rotation ticks, each row followed by its count of ticks:
The counts run from 0 to 215.
[ -4  10   4  13  11   0  -8  14   8  10 -10   4  -7  -1   7 -12 -10   6
  13  18  -5   3  -8   8  -3  -7   7  -6 -13   2  -7  13 -10   0  13   8
   8   7  12   1 -22 -11 -23   5  10 -22  14  15  -2   9  -5   2  12] => 130
[ -1   9  -5  -1   4  -6   3  -8  -5   5  -7  -1   0 -14  -4  -4   5   8
  13  23  -6   0   1  -4  13  11  -4  25 -16  16  -5  -2 -10   4 -10  -4
   0  12  14 -17  -1  -3 -18   9 -11  -8   7   5   4  17   4 -18   4] => 118
[ 15   2 -15  -7  -1   7 -10   4  -4  -4  14   3  -7   0  18  11  -8 -15
  -2   2   5  14  -5 -11 -18 -11  16  -5  15  -5 -10 -20   9  22   7  -2
   3  -7   5 -11 -13   1  10  -8  -1  -9  12  -7  -4  17   8   4   2] => 150
[-13   6   8   6   7  -7  -6  11   4   2 -22  -2   8   1   6  -8  -2   0
  -6   2   2  -1  -5  13  19  14  -9 -15 -23 -11   1  17 -29  -4   0   4
   2  13  -2  12  -6  -6  -1   8  11 -12   0 -10   4  -9  -3   4   3] => 62
[ 21  -3   3   8   4   1   6  10   3   4   6   1   2   5   2  -2 -10   6
  -7  -7   7  -1   9 -10   2 -17   2 -10  27  15  -1  -1  15   4   7  -3
 -19  -5  -5  25 -15  -4  10 -16  20 -11  -2  10  -4   1   0   4  12] => 30
[  7   5  -2  -5   1  -6  -5   3  -4  -3 -11   3  16  -9   8 -10  -5  -2
  -6   6   8  -5   0 -10  14  11 -14   1 -16   8   8  -6 -20  17 -15 -14
 -10  14  10  -7  -7  -3  12 -20   1 -11  11  -3   5  10  12  -7  14] => 50
[ 17   0   2  14  14 -20  13  -3  -2   2  -8   5   1 -21  -4 -20   5   0
 -22  10   5  -8  -1  -2  29   0  -8 -10  -6   1  16  11 -10  -1  -2   4
  -9   6   0   3  -2  -7  -3   6   1   1  11  10  -4   3  10 -12   9] => 183
[-12  -5   0  -7  -1 -11  14   2 -12  -4  -2 -16  17  -3 -19   5   3   6
  -1 -14  -5  -3  10  -7  10   7  -7  18  16   9   9   4   3   2  -6  -9
 -14  -1 -11  15  13   1  11  -9  11  -5  -4  -9   9 -10  -2  -4 -17] => 104
[ 12  -1  -4   3   6  -3 -12  -1  12  -5  11   3 -24   2   5   2  -7 -21
 -11   3   1  -4  -9   1   2 -15  18 -19  15 -18  -3   1  -3   7  12  -4
   9  -5  -2  -6 -26  -8   9   7   6  -4   4   4  -8  18  10  -3   1] => 80
[ -6  11   6  11   8   2  -7  10   7   9  -8   3  -9  -2   4  -8 -10   6
  19  18  -7   4  -1   8  -6  -1   4   2 -16   2 -13   8  -6  -1  10   9
   7   7  11  -5 -16  -5 -28   9   7 -15  10  16   0  15  -5  -4  11] => 129
[  1 -14   5  -9   1  -9  20  11 -17  -7  -4  -6  16  -5  -7  -1  17   6
 -13 -13   3   0  14  -5  10   7 -19   3  -3   0  14 -10  -2  10 -21  -6
 -24  -1 -11   3  13   7  15 -15   2   4   7  -1   6  -1  10  -4  -1] => 43
[ 19   2   2   5   4   7   4   2   8   4   9   2  -5   4  11   5 -12   5
   4   4   4   3  17  -9  -7 -16   7  -5  24  19 -13 -10  22   5  11  -1
 -12  -7   3  16 -18   3  -2  -6  10  -8  -4   6  -9  11  -3  -4  16] => 28
[ 20   2   2  11   9 -21   9  -5  -1   6 -12   9  -1 -24  -5 -16   3  -1
 -15  15   8  -7  -4  -4  25  -2  -8  -4  -3  10  15   6  -5   6   1  -1
  -3   6   8   0  -3  -6   4   2  -6  -4  11  15  -4   8  12 -16  10] => 182
[  3   1   7   9   0 -20  21  -9 -11   6 -15  -1   7 -18 -16   2  12   3
  -5   7   0   6   9   0  20   9 -12  11  -2   6   5   6   6  -1   0   4
 -16  -5 -13   6  20  10  -1  11 -15   4  -1  -6   3  -3  -2  -9  -7] => 176
[ 13   2   1  14  15  -1   0   1  11   3  -1   4  -8  -6   4  -6  -3   7
   0  25   2   2  12   3   6  -3  -6 -10 -13   3   0  -3   2   0   2   6
   0   9  12  -5 -20  -4 -21   3  -3   3   8  19  -4  20   7 -15  27] => 190
[ 15  11   5  16   2 -16  10 -13   1   6 -15   8  -8 -24 -13   3   2   1
   8  23   3   0   7  -3  13   0  -6  19  -4  13   3  -3   7   4   3   1
  -7  -2   2  -6   8   8  -4   8 -20  -1   4  10   2  17   2 -20   4] => 179
[-18 -11   8   0  -4   3   0  24   1  -3  -4 -15  -8  14  -4  19  13  -4
   4 -12  -5  16  19  11 -16  -2   0  -5  -8 -20  -4 -21   2   6  -6   0
  -2  -9 -18  -2  -2   5   5   4   0   0  -4  -3   7   7   1  10   2] => 207
[ -4  14   7   5   1  -2 -12   7   6   1 -22   4   7  -3  11 -11 -15   0
   3  14   9  -3  -4   4  12  11  -7  -8 -20  -2   1  10 -26   5  -1  -4
   7  18  11   3 -12  -6  -1   1   7 -19   4  -4   5   4  -1  -4  14] => 60
[  2  -6 -15 -18   0   4  -1   3 -15  -8  15 -11  15   5  14   7   5  -2
 -12  -9   1  18   2 -10  -4   7   7 -11  14  -7 -11 -12   7   5  -3   7
 -19  -7 -12   6   7   6   3  -1  -2   8   1 -31  -3  -8   0   8 -14] => 155
[ -7  -2   3  -7   6  -3   3   6 -12  -5 -10  -8  20  -5   7  -9   8   6
  -9   2   0   0   3   0  21  22 -20  -5 -24  -1   6   0 -26   3 -20  -2
 -18  14   0  -1   6   1   1  -3  -2   2   8 -16   4  -1   8  -4   4] => 53
[  5   3   8   9  -1 -22  21  -7 -11   5 -14   0  12 -16 -18  -3   9   2
  -9   1   2   2   4  -1  24   7 -14   8   3   4   8  12   2  -5   2   4
 -16  -2 -11  11  22   4   7   7 -10   3   1  -5   6  -8  -3  -7 -12] => 175
[ 10   7   2  -6  -2   0  -5   3  -5  -6 -12   5  10 -10   3  -6  -6   1
  -1  10  10  -4   3 -12   9  10 -12   6 -14   8   7 -11 -12  22 -15 -15
  -7  12  12 -12  -4   1  13 -18  -2 -13   9   5   7  15  11 -13  18] => 49
[-11  -5  11   6   6 -14   3   7   3   3  -2  -7 -17   0 -10   9   9 -15
 -11  -7  -5   3   0  19   8  -1   8 -18  -7 -34  -4   7  -7  -6   8   9
   5 -12 -20   1  -1  -1   0  23  -3   5   2  -6  -2   7  -2   2 -12] => 74
[  4 -13  -8  -7  14  -5  -1  -1   0 -13  23 -10 -10   7   5   2   9 -14
 -21 -12  -8   0  -4   3   6  -4  13 -28  15 -21  -5   1   0  -3   5   7
  -6  -8 -15   4 -14  -5   5   8  10  11   1 -13  -9   6   6   4 -10] => 83
[ -5  -4   8  12   7   2  -9  25  14  -3  -8  -2  -9  11   7   5 -12   0
   5   2   8   4  13   4 -16 -12  -2 -14  -6  -5  -3 -10   0   8   1  -4
   8   1   4   6 -23  -6  -1  -4  18 -18   2  17   2  16   2   5  27] => 201
[  1   2   3   9   3  -1  -7  21   4   1  -4   4 -17   2   1   8  -8 -10
   5   1   1   9  -8   1 -21 -17  14 -12   4 -15  -5  -4   6  14  13   4
  12 -10  -1  -5 -18  -6  -4  -1   8 -17  18  16  -2  12   2  10   7] => 140
[ 12  -3  -7  -8   8   9  -9  -5  10  -8  19  -3  -9   9  10  11 -16 -10
   1   5  -1  -2   3  -9  -7  -5  16  -4  27   5 -13 -10  12   8   7 -11
  -3   0   5   4 -24  -1   4 -10  10   0  -7  -6  -6  17   3  -3   6] => 89
[  7   3 -13   9   2 -22   0  -1  -2   4   0  -2 -10 -15   6 -10   2 -17
 -26  -1   7  12 -12  -2  11  -6  11 -20   7 -15   2   9  -4   2  15  13
   9  -3  -5   3  -4  -9   7  23  -6  -9   9 -10  -6  -5   5   4  -8] => 11
[-11   0  -6  -4   3 -12  13  -6 -16   4  -4 -11   2 -15 -12  -1  18   7
   7  10 -12   1   5  -1  17  17  -6  24 -16  11   1  -4  -8   0 -14  -1
  -9   6   0 -12  13  -1 -13   9 -15   4   2  -3   4   7   6 -17 -11] => 116
[ -2   6  -5   4  10 -10   4   5  -5   4  -5  -2   6 -11   5 -26   2   9
  -8   9  -6  -6 -13  -2  23   8  -2  -4 -17   8   6  20 -23   0  -7   3
  -2  17  13  -1 -11 -12 -13   5  12 -13  17   7  -2   0   3  -6   2] => 122
[ 10  -6  -5  -1   9  -4  -8   1   6  -6  15   0 -20   0   6   0  -6 -23
 -20  -6   0  -4 -11   1   6 -11  18 -23  14 -19  -1   0  -3   5   9   0
   6  -7  -3   1 -24 -11  11   5  11   1   5  -1 -10  13   9   0  -3] => 81
[-12   7   5   0   4   3  -5   1  -2   0 -18  -4   9  -4   4   3   3   9
  12  18  -3   5  11   7   8  24 -14   9 -31   0  -7  -5 -12   3 -10   1
  -6  15   4  -9   3   6 -14   4 -14   1  -4 -12   6  11   0 -11  10] => 56
[-16  -2   2  -6  -1 -10  16  -1 -16  -2  -5 -16  15  -2 -23  13   9   7
   3  -9  -6  -3  12  -8   6  11  -7  26  14   9   6  -3   7   3  -8  -9
 -17  -4 -12   7  17   4   6  -4   4   0  -5  -9  10  -3  -3  -8 -16] => 105
